In the rows, 128 means zero.
Where one turn sends some rows of the set: a few examples, then the rows asked:
J623: [119 144 161 117 119 157 136 127 113 124 159 103 120  85 144 147 147 120
 104 121 136 141 101 113 118 153 122  93 122 121 106 103 125 123 133 145
 139 144 122 138 119 131 115 151 162 147 120 134 133 163 104 111]
J553: [126 142 167 113 118 161 128 122 111 124 159 103 120  78 143 144 152 129
 106 123 132 140 104 114 124 148 125  93 116 115 113 108 130 127 129 141
 141 150 125 136 113 124 117 146 163 146 119 134 133 171 105 114]
J969: [118 143 159 118 118 157 134 126 114 123 160 105 119  84 146 149 151 121
 104 120 136 138 103 112 118 154 120  92 124 123 105 102 126 124 132 144
 137 144 124 139 120 130 115 150 164 150 120 134 135 161 104 107]
J676: [140 133 111 106 130  96 157 125  84 109 125 131 138 100 145 143 122 121
 160 125 127 127 127 134 144 146 132 133 115  97 113 153  99 113 109 157
 110 126 127  93  99 130 149 124 129 130  78 195 105 103 140 126]
J205: [113 116 134 122 141  90 124  95 108 159 137 155 149 114 149 143 154 140
 171 113 124 117 139 118 114 134 130 120 133 107 127 142 123 136 122 145
 121 146 122 126 105 165 128 107 117  77 104 138 117 102 123  81]
J551: [127  95 108 129 116 114 143 110  90  98 108 154 168 118 153 111 121 133
 183 102 121 124 137 145 146 119 132 132 108  91 113 131 112 125 106 154
 107 131 128 148 116 159 141 103 121 110 103 142 111 119 117 110]
J827: [123 127 153 116 142  81 137 106 114 150 132 136 141 101 147 142 139 154
 169 118 113 135 121 133 119 110 119 127 127  92 133 142 128 123 117 130
 120 160 124 109 124 148 147 105 103  71  96 147 115 118 119 101]
J961: [115 114 131 127 144  93 120  94 114 150 138 156 155 108 157 141 156 144
 172 108 127 114 142 118 121 136 122 123 139 110 133 137 130 139 118 143
 115 155 132 130 112 167 130 108 115  88 105 135 118 100 119  72]
J639: [117 141 159 117 120 156 135 126 115 123 160 104 119  86 145 149 149 121
 103 121 137 141 101 113 119 154 121  93 123 122 107 102 128 125 132 145
 138 147 125 138 122 132 116 152 163 149 121 133 135 162 105 106]
J241: [143 133 114 108 131  96 156 127  90 102 123 127 138  96 149 143 122 124
 158 121 128 132 125 136 148 141 125 138 117  95 118 150 105 113 109 153
 106 133 135  90 109 129 155 124 126 137  75 195 106 106 139 123]
J193: [124 143 165 115 116 161 128 121 111 127 158 103 121  79 141 147 150 130
 107 125 131 141 105 111 123 150 126  92 115 116 112 109 127 126 131 140
 141 148 123 135 110 126 116 147 166 143 119 136 131 169 106 117]
J240: [122 120 144 125 148  87 127 101 122 137 136 143 149  96 161 139 146 159
 170 108 123 128 129 131 132 119 110 128 136 102 139 135 135 130 114 133
 112 173 145 119 131 152 147 104 108  93  98 140 118 109 114  77]
J581: [128  97 108 128 117 113 144 109  93  95 107 151 170 117 154 111 118 135
 184 101 120 126 136 147 147 118 130 133 109  91 115 130 112 125 107 153
 105 135 132 148 119 156 142 106 123 111 104 142 113 120 118 111]
J346: [119 141 161 116 120 157 137 127 115 121 162 103 119  85 147 146 149 121
 103 120 135 140 100 113 120 153 121  94 122 123 105 103 128 125 133 143
 137 145 123 136 122 129 116 150 163 149 120 135 136 163 107 109]
J946: [131 100 113 127 114 111 147 111  91  98 106 149 167 117 148 110 115 135
 184 106 117 128 132 150 147 113 130 134 106  88 113 131 110 121 105 151
 108 132 128 141 120 152 145 104 119 106 103 144 110 122 118 118]
J68: [140 126 105 115 136  98 145 120  96  93 128 133 147  93 165 143 129 128
 158 111 137 124 134 136 158 150 119 136 126 106 122 145 112 119 106 153
  97 141 149 101 111 134 153 123 131 155  82 190 109  99 135 101]
J816: [123 142 163 115 116 163 127 121 109 129 158 106 122  82 141 147 152 127
 105 125 132 139 106 110 121 151 128  92 117 118 112 109 127 127 131 144
 142 146 120 138 108 128 114 147 167 144 120 134 132 168 108 116]
J178: [121 127 150 113 138  82 136 104 109 159 132 142 141 109 140 142 142 149
 170 120 113 130 125 126 112 118 127 125 126  92 128 143 123 127 120 136
 124 151 113 114 114 153 139 105 105  63  97 145 113 114 122 103]
J665: [127  99 111 127 115 113 146 110  88  99 106 152 167 119 149 113 118 133
 184 105 118 127 137 145 142 119 133 132 106  88 111 131 109 122 105 152
 108 129 124 146 116 155 139 104 123 104 102 143 110 121 120 118]
J876: [118 122 140 119 138  87 130  99 107 161 133 150 144 113 141 146 148 142
 172 120 116 123 131 121 111 126 132 121 129 100 125 143 120 131 123 142
 127 144 113 119 108 160 132 107 111  66 102 141 115 108 125  97]
J859: [117 142 162 118 120 156 136 126 115 122 161 104 119  85 147 146 148 122
 104 119 135 141 100 113 120 152 119  94 123 121 107 101 128 123 133 144
 139 146 124 138 123 129 117 150 162 150 120 134 134 163 104 108]
J936: [119 142 158 117 118 157 136 126 115 126 161 104 120  86 144 146 150 119
 104 122 136 138 102 114 118 154 121  93 122 123 105 101 126 125 133 145
 136 144 124 138 118 131 114 151 163 149 121 132 134 161 105 106]
J233: [142 129 112 112 134  96 151 124  93  95 125 130 144  93 156 140 123 129
 160 115 131 129 127 140 156 143 121 137 121 100 122 146 110 116 106 150
 100 141 145  94 112 129 156 124 125 148  79 193 109 105 137 111]
J830: [136 130 105 108 128  99 152 122  82 113 125 137 141 107 143 145 128 116
 159 122 130 121 133 127 141 153 136 131 117 103 112 153  97 118 112 161
 113 120 122  99  92 137 143 124 130 132  80 192 105  99 145 120]
J398: [122 125 152 118 144  85 133 105 121 140 134 137 144  95 154 140 142 157
 169 112 118 134 122 137 127 111 112 130 130  94 138 139 133 128 116 128
 113 170 137 112 131 147 150 105 105  84  97 143 119 118 114  90]
J473: [117 141 160 118 119 157 136 126 114 125 161 104 120  87 144 148 150 119
 104 120 134 139 102 111 117 154 120  93 120 123 105 102 125 125 134 145
 140 145 120 139 119 131 112 149 163 147 120 133 133 161 107 109]
J554: [117 116 136 127 147  91 120  94 121 142 138 148 154 102 164 141 154 152
 170 105 127 119 137 126 129 129 114 127 140 107 137 135 134 137 115 140
 110 166 142 127 120 160 138 106 114  95 103 137 121 105 115  67]
J34: [129 100 115 128 116 111 147 112  92  94 106 150 169 116 151 111 118 137
 186 103 119 129 135 149 147 115 129 133 108  87 115 129 114 123 106 150
 105 136 129 142 121 152 145 104 120 109 103 144 109 123 119 116]
J218: [117 142 160 118 119 156 137 127 112 124 160 103 119  87 143 148 148 119
 104 123 134 140 101 112 117 153 122  93 123 123 106 103 126 124 134 143
 138 144 122 136 121 129 116 150 163 148 119 135 135 162 106 110]
J999: [135 123  98 118 135 100 141 115  94  97 129 139 148  98 162 141 133 122
 161 110 141 117 141 130 155 157 123 134 125 110 120 146 109 124 105 160
  98 134 147 107 104 138 146 124 135 155  83 189 110  93 138  96]
J464: [134 122  96 116 131 103 142 116  87 108 128 143 149 102 156 145 135 118
 162 115 139 114 142 126 149 162 130 131 127 111 114 146 102 125 109 162
 104 126 139 108  94 143 140 128 137 148  85 188 110  90 142 100]
J467: [123 140 160 117 117 165 124 119 112 129 160 109 124  81 144 147 155 125
 105 123 135 135 111 108 120 155 127  92 118 121 110 108 129 130 132 145
 141 148 125 140 108 130 112 147 168 147 123 134 136 164 107 110]
J380: [127  97 108 127 114 114 146 109  89  99 108 153 169 120 150 112 120 131
 184 103 121 125 136 145 144 121 135 130 109  91 112 132 108 123 107 153
 108 130 126 146 114 155 137 103 124 107 104 144 110 119 120 114]
J260: [129  97 109 128 114 112 146 112  92  93 106 150 169 115 156 111 117 137
 184 102 121 128 134 150 149 117 129 133 108  88 114 131 114 124 104 152
 108 135 131 145 122 153 143 102 120 110 102 144 112 121 118 115]
J447: [125 140 164 115 116 162 126 120 113 123 157 103 124  78 146 146 152 130
 105 121 134 138 105 113 128 151 122  92 117 116 115 107 132 127 130 141
 139 153 131 137 115 127 118 146 165 147 120 134 131 168 104 110]
J562: [123 139 163 115 119 163 127 120 114 124 159 105 124  78 148 146 154 128
 108 119 134 137 110 111 124 151 123  93 119 120 114 106 132 128 131 141
 138 153 130 140 112 127 116 148 167 150 120 133 133 167 105 108]
J640: [122 140 162 115 116 164 125 119 109 131 159 107 122  83 143 148 153 126
 106 124 133 136 111 107 122 153 128  92 116 120 110 108 126 127 133 145
 141 145 121 141 107 130 111 147 168 144 121 132 134 166 105 112]
J69: [135 124  99 114 128 101 146 117  83 112 126 141 147 108 149 146 132 114
 162 118 133 116 141 124 142 161 136 130 121 108 111 149 101 122 112 164
 110 119 127 106  91 143 139 126 135 138  84 190 106  92 144 110]
J417: [129 100 113 127 114 113 149 112  89  99 108 150 167 119 148 112 116 135
 183 105 116 130 134 148 144 115 134 133 106  86 112 132 110 121 106 151
 109 131 125 145 116 154 143 104 123 105 102 145 109 122 120 119]
J721: [121 139 160 117 118 163 123 119 112 126 160 108 125  78 147 148 155 129
 107 122 135 135 111 110 124 155 124  92 118 122 114 108 130 130 130 144
 138 151 127 140 110 130 114 146 168 151 121 132 135 166 106 107]

J551 -> J581
J218 -> J473
And these:
J464 -> J999
J398 -> J827

Where one turn sends some rows of the set: a few examples, then the rows asked:
J527: [116 122 151 132 130 104 145 140 126 105 106 139 125 140 158 119 130 128
 141 186 114 120 135 116  99 129 144 147 104  79 142 134 121 141  98 120
 123 106 136 122 133  96 131 133  90 126 146 159 157 116 136 149 123 115
 115 149 123 126 123 135  96 131 140 140 134 124 129 153]
J752: [121 125 144 127 112  96 147 120 107 125 105 166 120 135 157 120 115 131
 104 163 145 122  96 145 131 138 105 136 149 106 136 126 167 120 133 148
 108 118 134 130 127 109  69 122 106 135 147 121 128 114 127 141 132 167
 141 145 128  84 103 138 117 125 125 134 173 159 164 143]
J594: [111 130 150 130 133  94 124 130  98 166 109  97 127 132  99 105 120 125
 139 126 132  77 127 136 132 102 104 145 125 120 124 147 140 116 133 126
 115 163 125 138 100 123 114 121 133 134 123 119 128 123 142 121 115 139
 134 104 121 123 101 119  94 113 110 156 143 124 161 138]
J121: [ 98 131 129 114 130  84 129 124 110  96 133 178 129 129 146 104 113 148
 106 171 126 115 137 135  93 115 100 149 122 117 118 123 133 157 131 117
 122  99 145  95 115 109 122 127 112 160 160 185 133 132 122 129 125 134
 130 161 118 119 116 131 130 125 118 119 143 133 132 144]
J406: [117 133 130 104 160 117 124 138 132 132 116 101 145 124 126 129 102 147
 121 113 113 125 120 148  91 104 118 144 126 134  94 137 162 121 143 131
 102 130 137 131 145 108  73 145 104 109 134  98 138  98 116 138 133 141
 124 102 117 134 139 139 106 118 129 120 115 124 136 152]
J951: [102 141 150 100 168  93 128 134 120 152 124  84 127 146 140 114 118 174
 152 124 120 128 149 136 103 135 125 123 126 116 117 112 107 122 138 119
 118 111 147 126  98 125 139 107 121 127 127 121 146 114 144 131 145 131
 125 115 105 133 109 122  63 127 122 160 120 133 136 140]
J794: [119 151 118 108 133  79 127 108 118  98 132 130 180 116 122  99 159 159
 117 122 119 116 119 140 100 106 131 129 169 107 114 125 144 136 127 122
 134 128 137 119 127  94 128 118  87 145 114 101 115 157  93 144 125 118
 133 132 116  99 109 107  93 122 132 141 149 159 135 143]
J625: [107 118 130 117 130 105 155 137 112 114 131 151 149 132 133  92 119 133
 107 139 128 123  97 146  95  98  86 135 165 115 143 127 102 149 134 140
 120 122 127  96 122 108  88 108  89 118 171 127 121 128 118 156 126 131
 129 157 115 131 117 155 141 107 134 127 134 134 151 159]
J314: [ 91 127 140 123 146  77 136 142  92 124 101 115  98 110 135  93 103 150
 137 137 131 119 120 135  95 101 120 143 148 130 132 130 145  94 158 138
 106 160 148  86 125 154 105 102 121 106 103 100 133 141 115 149 168 137
 146 109 141 138 120 127 110 151 130 151 137 131 118 145]
J691: [105 124 144 142 114 133 148 119 118 139 105 148 143 127 149 105 154 125
 124 184 125 100 125 142 145 124 111 160 116  94 130 145 131 142 122 121
 131 138 139  90 131 131 136 137 103 110 141 116 141 111 126 158 147 119
 133 143 148  92  98 116 105 116 148 141 172 136 139 157]
J513: [117 132 127 127 147 119 145 118 101 156 130 132 123 120 136 113  93 142
 148 154 132 125  96 125 102 120 116 131 106  82 125 152 126 140 153 125
 107 125 124 126 159  89 134 119  92  92 136 136 133 110 121 161 155 159
 124 148 127 116  83 144 128 146 134 130 132 144 128 161]
J411: [ 93 175 137 110 138  99 118 127 133 129 118 149 125 132 118  98 100 158
 113 123 104 106 128 132  99 115 140 141 111  98 115 133 135 129 137  86
 114 148 124 113 129 147 102 126 115 141 139 167 140 144 126 157 134 111
 125 188 123  90 126 129 103 138 120 145 138 141 132 148]
J566: [ 69 104 127 116 133  88 144 127 117 151 114 135 125 130 141  99 106 151
 125 160 118 108 147 131  98 112 158 152 166 107 122 124 163 119 122 130
  99 137 129 108 123 142 115 115 112 112  83  81 135 105 127 136 136 146
 154  91 117 107 121 131  80 135 118 150 137 133 123 146]
J804: [104 101 135  98 148  86 123 128 122 115 117 144  95 124 129 116  97 145
 127 151 125  74 125 142  89 111 113 114 110 128 126 106 166 138 141 150
  93 154 151 114 115 129 128 102 105 138 130 106 128 122 143 151 117 148
 121 102 105 117 110 132  94 154 127 134  91 125 122 136]
J396: [106 136 152 109 158  79 123 114 131 117  92 131 136 143 130 114 107 172
 107 124 144 142 146 151 112 122 127 139 119 148 107 105 167 119 150 135
 111 140 144 109 107 150  89 140 135 151 138 122 136 110 153 144 138 133
 141 129 114 118 117  98  89 104 123 133 147 133 135 128]
J215: [115 169 175 123 130 100 119 136 139 125 110 124 116 134 156 125 136 130
 136 136 107 104 129 140 115 131 160 126 136 102 119 130 135 117 130  97
 103 114 137 130 137 131 128 108 101 140 145 133 127 137 135 168 125 132
  80 132 133  87  88 139 104 128 123 129 127 138 141 172]
J692: [ 95 135 139 105 153  92  96 154 111 126 134 139 112 130 151  97  97 162
 123 138 125 112 114 139 118 102 110 135 133 114 120  94 141 103 139 141
  66 143 152 103 111 123 101  92 104 122 105  99 133 139 146 132 134 121
 154 115 123 111 117 140 137 148 112 150 108 129 142 132]
J586: [109 132 131 110 141  86 149 127 114 112 127 158 139 118 165 132 123 160
 128 153 134 131 124 142  72 146 109 143 153 110 132 122 112 136 133 149
 112 104 156  90 107 111 125 138 113 109 150 115 126 118 113 104 131 141
 122 146 130 120  96 148  79 140 154 125 141 169  94 135]
J624: [135 166 149 127 115  91 125 111  97 136  79 151 136 137 148 104 149 139
 127 125 100  99 138 141 121 122 119 121 135 109 122 140 133 129 126 132
 143 145 133 121 117 125 125 140 114 124 148  82 128 130  99 147 111 115
 110 122 117  88  90 117 124 123 146 129 131 161 137 165]
J826: [133 148 138 124 145  95 146 111 108 123 127 163 116 139 122 101 136 148
 126 191 172 107 120 120 102 116 108 137 146 111 117 111 120 150 119 129
  99 135 127  89 124 140 128 119 108  96 100 165 145 109 152 142 131 120
 139 156 124  89  94 126  88 130 116 137 144 135 143 143]
J739: [127 145 125  93 136  75 131 122 113 117 117 123 158 130  92 115 138 142
 101 140 127 107 104 141  76 101 150 150 146 119 117 133 111 136 120 106
 106 128 139 100 138 138 102 125 127 124 138 133 127 132  93 161 131 112
 114 146  84 125 142 144 119 129 132 159 138 132 147 154]
J191: [127 136 131 138 122  91 146  99 122 119 134 153 157 118 140 102 134 152
 139 160 133 135 122 135 135 133 100 144 157  99 122 135 114 136 144 122
 128 107 114  92 134 117 115  79  75  90 143 115 118 148 116 151 148 131
 140 122 144 101 111 137 113 117 160 138 153 141 126 147]
J612: [ 89 131 116 138 144  93 137 134  91 120 121 145 154 138 129 120 137 126
 138 159 135 136 102 160  91 115 105 142 127 107 113 151 115 129 105 160
  96 135 153 135 100 107 121 128 112 135 119 134 157 124 117 156 114 131
 138 157 140 134 115 138 112 130 143 145 165  93 139 135]
J415: [ 97 107 114 120 137 106 111 118 101 132  96 133 130 149 150 115 100 138
 116 151 112 112 147 110 109 113 117 117 134 117 132 138 185 113 121 138
  99 144 167 123 123 126 138 104 117 119 111 100 153 123 145 142 140 152
 121 122  85 120 129 103 101 157 116 146 135 135 109 130]
J866: [163 137 124 110 139  91 114 125 123 133 122 103 129 123 128 112  98 150
 126 120 138 103 144 134 104 112 100 142 154 126 112 117 177 117 147  98
 108 139 121  98 126 109 116 125 108  90 119 130 139 148 136 104 133 134
 143  99 122  96 108 120  81 126 112 127 135 146 126 142]

J566 -> J314
J826 -> J513
J396 -> J951
And these:
J411 -> J215
J625 -> J121

